Rotation paths and how fast each direction turns (degrees per step):
Each turn is a multiple of 5 degrees from 10 to 175, or 0.
Each row of a path follows its step; steps can be skipped.

step 0: 10 24 37 -32 -11 19 -24 -10 18 -17 -10 14 5 19 8 9 -53 -21 10 -51 -24
 -40 -13 -12 -19 -6 12 14 5 23 6 8 14 -5 -9 11 -13 57 -4 16 -5 -27 -27
 -18 61 -22 36 26 -36 3 12 -13 10 -26 16 43 -11 39 -10 -5 18
step 1: 8 -14 6 7 -33 -10 25 -1 21 -28 -3 10 43 18 15 5 -23 39 36 43 7 -2 18 -36
 -1 4 -31 55 10 -20 -25 25 15 -36 -10 -5 -42 16 9 -11 22 -42 23 4 32 1
 -19 16 -17 27 1 28 22 15 33 30 5 4 -16 53 -1
step 2: -2 23 15 -22 6 -21 -14 -6 30 -35 22 -27 6 1 -22 22 18 40 20 -34 -30 -8
 -7 -9 -18 -40 -45 38 -2 60 16 25 44 -49 -14 29 16 42 2 15 -9 5 20 -20
 11 -5 47 17 -10 -2 9 -11 -8 27 7 22 -21 4 21 -6 -1
step 3: 32 -20 -12 24 -37 -2 18 -7 34 -15 -49 2 5 23 33 -19 20 15 30 -5 -5 0 -12
 -11 31 34 -37 22 -11 -18 35 -13 5 -36 29 18 19 36 19 -15 45 -10 31 13
 20 -24 8 37 -11 27 27 -16 -34 0 27 16 11 47 9 6 4
step 4: 25 15 21 -42 10 -21 6 7 -29 1 -30 -4 -17 43 -4 56 21 11 11 -25 -46 -10 3
 15 -11 -4 -7 18 11 0 -14 33 13 9 15 41 -19 26 3 -19 -2 12 24 -39 0 7 10
 44 13 27 30 -21 -5 58 32 39 5 -2 -39 7 6
step 5: 20 -16 -12 19 -50 -6 59 -28 -14 -10 -3 -16 25 -4 25 39 13 6 38 10 -12
 -20 -28 -7 32 -11 16 35 1 -1 31 22 -24 -11 6 23 43 15 -5 -56 29 14 13
 -26 65 11 30 1 -10 -17 13 8 -1 -2 3 12 -10 -3 1 9 -36
step 6: 1 -39 49 -4 -48 12 -41 16 -5 9 -61 -6 13 23 10 17 1 0 1 -8 -44 7 27 -15
 -23 -37 28 26 -3 33 -7 5 13 9 10 19 9 33 -27 -24 8 -20 19 -2 13 25 39
 15 -39 -12 9 -34 17 17 22 19 6 14 -20 -43 25
step 7: 0 5 -4 -13 -20 30 15 -38 -28 -20 -1 50 20 16 -24 -28 12 3 -2 13 -12 -14
 -28 -25 26 4 0 58 24 -5 -4 -6 -26 1 -18 9 -4 36 -26 -28 17 -19 49 -10
 41 19 7 -8 -17 27 27 34 28 18 -6 58 -15 42 -3 12 -8
step 8: -2 -4 -4 -41 -19 12 22 16 16 6 -21 17 14 -1 -33 36 46 7 22 35 21 8 23
 -52 0 -43 -3 49 16 27 12 14 49 -7 -11 15 22 30 -18 13 1 15 0 -9 -11 -13
 23 9 -46 -8 -24 -54 18 24 20 28 -11 3 -16 20 9
step 9: 30 33 -26 -1 -30 5 -30 9 32 -21 -12 46 19 15 1 16 -6 -25 -19 -11 -13 -24
 -41 -14 16 -8 10 46 14 -15 10 8 -35 -66 19 39 24 38 -16 -3 18 -4 30 1 3
 -48 33 22 -39 21 -2 18 -20 -13 0 11 -28 16 -2 -22 4
Speeds:
-4 -7 -6 1 4 0 -1 -2 -1 -4 5 -15 2 -2 -2 -2 6 0 6 -1 10 -7 -3 -7 0 -8 0
 -1 -1 6 6 6 -4 1 -10 -4 7 4 11 -6 3 10 -9 -4 0 0 6 -4 1 1 -11 -17 -8
 -14 -1 8 -1 7 -3 -5 0
125
3 -5 4 13 -12 4 -7 -4 -3 8 -2 -5 -7 1 3 1 -4 -2 7 1 4 4 -6 -5 -5 1 3 3
 12 11 -8 -1 -2 4 -9 -11 -4 3 -3 5 -9 1 -6 -8 12 8 -9 5 2 -8 2 8 7 -4 6
 1 -7 1 -4 -5 -3
60
5 3 -14 -7 -7 4 -3 5 -6 6 -5 3 -2 -4 0 0 6 -6 -1 13 -8 4 -4 4 -2 -4 9 3
 5 -4 2 -6 -11 2 -1 -2 5 6 -8 -5 -2 10 6 -3 -19 1 -3 -8 -8 -3 -11 1 7 1
 0 1 -9 5 6 -3 3
20
3 -3 -11 -2 6 3 -5 11 10 -5 1 2 5 -18 -6 0 -7 1 -9 -2 3 4 -3 -12 2 -9 -2
 2 9 -6 -3 -2 4 2 -9 -2 -2 3 -1 1 -7 -14 -3 -4 1 -7 -2 4 -11 1 6 3 -7 -5
 0 7 -3 -3 2 10 9
45

step 0: 15 -22 -49 -10 -18 10 -5 -29 -9 2 39 -18 43 -45 34 -18 -5 -48 6 -37 29
 -9 3 6 -7 -24 16 -7 1 -9 0 -31 -23 -46 -26 13 7 7 0 -34 31 6 33 -29 19
 23 13 -14 -1 -7 -22 -14 -6 -12 27 26 -46 0 18 -32 -36
step 1: -2 4 32 32 10 2 -26 -36 -6 -30 -14 -9 -3 -47 -44 -14 41 12 6 -51 60 -3
 13 -13 -20 -14 23 3 11 21 20 13 29 -38 -5 -11 -6 -7 22 -27 20 -12 11
 -42 -15 18 29 0 -21 4 -46 -32 -24 5 3 11 5 36 -3 -14 -18
step 2: 7 -14 -3 16 -31 -15 7 12 -5 -2 -31 5 -34 -13 -1 -1 14 50 9 5 34 -29 -19
 -2 6 12 -44 18 -17 -5 8 62 -1 -2 5 29 -21 -7 -17 -7 56 22 3 6 -46 19 35
 -23 -15 13 -46 -15 -39 34 -27 -29 28 10 14 -11 -10
step 3: 21 9 -22 -13 8 -22 37 -17 -25 19 12 -12 -12 -22 11 -33 -33 41 0 22 -19
 -44 42 -14 12 35 -40 19 -29 -18 5 23 0 16 13 46 -19 17 -26 -19 20 -41
 12 -25 49 17 2 -17 10 -2 -27 -4 6 40 -18 -16 -22 11 -2 24 19
step 4: -8 -20 3 -3 18 21 -47 -1 -10 16 19 5 24 -18 -35 -19 23 17 -10 15 -32 -15
 0 17 -10 44 -4 -7 -8 -21 13 -31 25 31 24 41 -8 -20 8 4 3 -64 52 -38 36
 28 7 40 23 -12 2 -7 12 -2 3 -39 9 -32 2 24 -21
step 5: 0 -30 -15 40 7 47 -1 36 -19 19 45 17 6 18 -14 1 38 -32 9 -7 43 -3 -34
 -23 -25 5 8 -22 -27 4 -5 -24 -9 6 13 3 28 3 -15 10 66 -5 23 -1 50 2 8 5
 20 8 -2 27 0 -27 3 -45 44 -16 -6 -16 -15
step 6: 30 -3 -29 48 -6 44 44 51 15 -37 9 -15 -13 -33 -7 -21 30 -25 18 -13 8 -14
 36 4 0 -17 0 -22 20 12 10 -4 35 35 -12 -26 25 -3 -19 -7 22 -34 -40 -3
 27 -7 -1 -38 -7 10 -22 12 2 -24 -16 -11 -17 25 -20 -41 -8
step 7: -7 -16 -17 25 -17 -11 27 34 17 -43 26 -20 -14 -46 0 -23 10 1 11 2 -30 36
 7 15 9 46 -37 -9 41 11 1 -8 -1 -6 34 -14 -38 -11 47 -10 0 1 -37 -38 -48
 6 -8 7 0 -18 -24 -4 -12 6 -9 -42 0 11 -19 -42 11
step 8: -31 -29 8 -9 11 12 46 9 -19 4 -9 6 3 3 12 -21 4 -19 12 58 7 -6 17 -36 10
 27 -63 -18 20 26 -25 8 -25 -38 58 3 13 -31 4 -3 15 24 5 -29 -15 18 -11
 23 21 -47 -23 -6 1 30 36 14 -5 22 21 5 -2
step 9: -12 -42 -27 1 33 20 -5 -15 -43 -22 -13 48 3 -14 18 -27 -1 17 -8 5 -31
 -25 -9 -6 -17 -6 -26 14 34 -19 0 -26 19 -26 -12 10 47 -58 -38 -34 -22
 10 -3 3 27 22 9 3 21 11 -15 -9 40 9 29 9 1 32 43 3 -4
Speeds:
8 1 7 -12 -11 -5 8 -1 7 -9 3 9 1 4 6 -5 8 1 0 -3 1 -5 -6 -3 -3 6 6 -2 11
 4 -11 6 -2 -5 -4 -5 1 -9 12 10 -1 -2 4 -3 4 2 1 -12 1 0 -1 -5 -11 3 0
 -5 -6 10 -6 0 -5
60
5 -7 -2 -3 -7 -2 -3 -4 10 2 -1 -4 2 -4 -4 4 6 11 -11 15 -5 8 -4 -7 -8 -1
 2 -2 6 5 -5 -2 5 -3 5 1 5 5 12 -5 2 -1 4 9 -4 1 9 5 -9 4 -1 -5 1 -2 -2
 -7 10 -11 4 -9 11
130
-4 0 5 -2 -6 7 5 -9 -8 4 0 -7 11 -10 -2 -2 6 -3 -5 0 4 -1 -1 12 -4 8 -4
 -4 -15 -2 -1 5 -5 3 -3 2 -8 1 3 0 0 0 9 0 3 3 9 -7 -7 10 -1 0 2 -2 -18
 11 8 6 -6 2 0
25
9 -5 -6 10 -6 -12 -7 -3 8 -7 2 -9 0 3 -7 4 8 1 5 1 10 -9 4 -2 1 1 -4 7
 -6 -12 -3 4 5 -8 -1 -2 -5 4 -5 10 -8 -5 4 -3 10 -8 7 -1 5 -6 5 2 -1 6
 -7 -4 4 -8 7 9 0
35
3 3 15 -2 0 -2 -1 9 11 -8 -1 -1 1 -2 -1 -9 0 -3 1 -5 7 8 3 3 5 -2 3 6 -5
 -7 -1 0 7 -6 5 3 2 8 -6 0 7 6 6 -4 -3 -1 6 -5 2 -10 6 -2 7 -10 -2 4 -2
 5 -4 -24 4
65
-1 5 -6 -10 -1 5 6 7 10 -9 1 -5 -8 3 5 12 -12 8 3 1 1 10 8 3 -5 5 -4 -5
 1 -17 4 -1 2 2 0 -5 -11 4 8 3 8 -3 -3 2 1 14 4 -6 -8 0 -1 6 6 3 2 1 -2
 2 4 8 -2
90
1 -4 -7 -6 14 -1 -7 -6 -2 -5 2 0 3 -3 4 5 11 -2 6 2 2 10 -8 -1 2 -8 -6
 -2 -13 -1 -2 -3 0 0 -3 3 17 3 5 8 -7 0 4 -4 6 22 -2 -3 4 -3 3 -4 3 5 7
 3 0 -2 -8 -1 0
80

step 0: -6 -12 17 -29 -14 -29 -1 41 10 4 37 -8 10 -22 22 -13 -38 29 7 31 24 -14
 5 32 45 -5 7 -13 34 18 5 -17 2 -22 -4 33 -9 -18 -24 -60 13 -15 -17 18
 -49 -5 -17 -38 17 -13 41 13 8 -26 -18 -10 -47 40 -28 6 -15
step 1: 37 -8 15 -26 12 1 19 31 -1 3 59 9 34 -27 -6 -1 -10 -39 35 -13 11 -18 -2
 -10 11 -7 -41 -7 15 -41 24 -16 42 -39 -12 -11 44 -15 5 23 4 -1 21 -24
 -34 -5 -15 -69 -14 18 35 19 16 -10 -13 2 -8 24 41 -12 10
step 2: 1 -42 6 -24 -8 16 14 17 -17 -14 19 41 41 -12 48 13 -21 9 -19 -40 -19 30
 31 -25 -18 -30 -20 -2 26 5 -3 4 15 32 11 17 1 -16 -11 -13 -28 39 38 -41
 -8 -31 32 -43 7 -15 -26 -1 1 -25 -53 -4 -11 45 10 11 -1
step 3: -39 2 12 -28 20 -41 19 -21 13 31 10 7 30 -13 63 -2 -16 -39 5 -10 4 -41
 -3 -10 -7 1 29 -28 57 -4 13 21 2 48 -20 4 24 -31 -18 -15 11 -14 26 -27
 -16 -36 23 -11 -27 -20 13 -12 -1 35 10 24 15 22 -2 27 -42
step 4: -21 1 34 -19 12 -13 33 -34 2 -13 3 6 25 -29 10 -15 18 7 0 25 -14 -19 -9
 18 48 18 -11 -30 28 -18 38 0 23 24 4 7 13 -17 -17 -8 43 49 15 49 -62 20
 24 -29 33 -20 -19 -15 14 5 -12 -32 -48 17 -7 12 -26
step 5: 9 -23 33 -26 1 17 3 5 -13 14 13 23 23 -2 -41 -38 -4 -42 5 15 0 -15 -4 24
 17 -16 -8 -4 0 -39 10 18 3 40 26 -46 60 -45 38 -5 15 20 -26 -33 -24 3
 -17 -50 6 -26 -25 -8 -10 -44 0 23 -6 -8 34 15 -24
step 6: -21 -48 16 -31 29 -20 39 14 -19 -8 18 42 -21 11 30 -1 8 34 8 -24 5 -8 38
 -2 12 14 3 25 2 16 -16 28 -29 40 -6 11 -22 -38 30 -63 27 35 -8 -34 -8
 15 -13 -49 -1 22 14 17 4 -48 -12 4 -10 14 0 15 -18
step 7: 34 22 6 -8 21 -23 44 12 10 31 16 -16 14 15 61 -3 0 -9 25 22 17 -2 -5 -13
 13 28 15 15 18 33 15 27 -10 18 -42 -25 51 -17 19 -27 -2 20 -23 1 -36 15
 2 -38 -37 -3 43 -13 26 23 -32 -23 31 12 38 -9 -24
step 8: 32 -6 7 13 19 -29 -6 47 -17 23 -36 -13 14 -10 27 15 -42 12 21 7 -9 4 -4
 33 16 -7 -24 -8 22 -1 6 0 0 -14 -15 -24 23 -33 6 -33 -1 51 33 7 -46 16
 25 -20 4 -40 -12 -17 -14 -20 -51 -22 -63 25 -21 -29 1
step 9: 39 -19 60 -10 2 -9 -7 34 -8 12 27 36 -18 -5 3 -2 -11 -29 34 26 -28 -70
 -18 11 -20 -33 -28 -9 16 -23 2 21 29 13 -10 -10 32 -51 -24 -32 -11 -22
 12 -44 -21 -6 11 6 -30 24 -7 16 -21 -17 -18 11 -3 21 -3 -15 -22
Speeds:
1 -7 -7 13 -6 -11 6 1 1 -1 2 -7 -2 -5 5 -7 3 13 5 -9 1 -8 -3 2 -7 -11
 -15 6 9 -3 -2 -3 1 0 -9 -6 2 11 -6 2 -3 -6 4 -3 -4 -3 11 0 -4 -2 -4 -5
 -4 0 -4 3 4 7 6 -8 2
55
-3 -3 8 5 -2 -1 -5 -1 -1 -11 1 4 -3 1 -1 1 -9 6 -7 -17 -6 1 0 0 0 6 -3 5
 0 0 4 0 -2 2 1 -8 -12 13 3 -9 2 13 0 3 -12 -5 -5 6 7 -5 2 8 7 0 -2 -8
 -7 7 -12 -2 -2
175
-6 -3 0 -3 15 -7 7 9 4 -3 -9 -1 -13 -3 -2 10 -8 -8 3 -11 3 -5 -3 -3 -6 6
 -7 -8 2 -5 -5 -7 3 -9 -11 0 0 -4 0 -3 5 4 0 5 4 -3 -1 -2 7 10 -2 -9 1
 -6 12 7 -2 -5 -1 8 -2
140
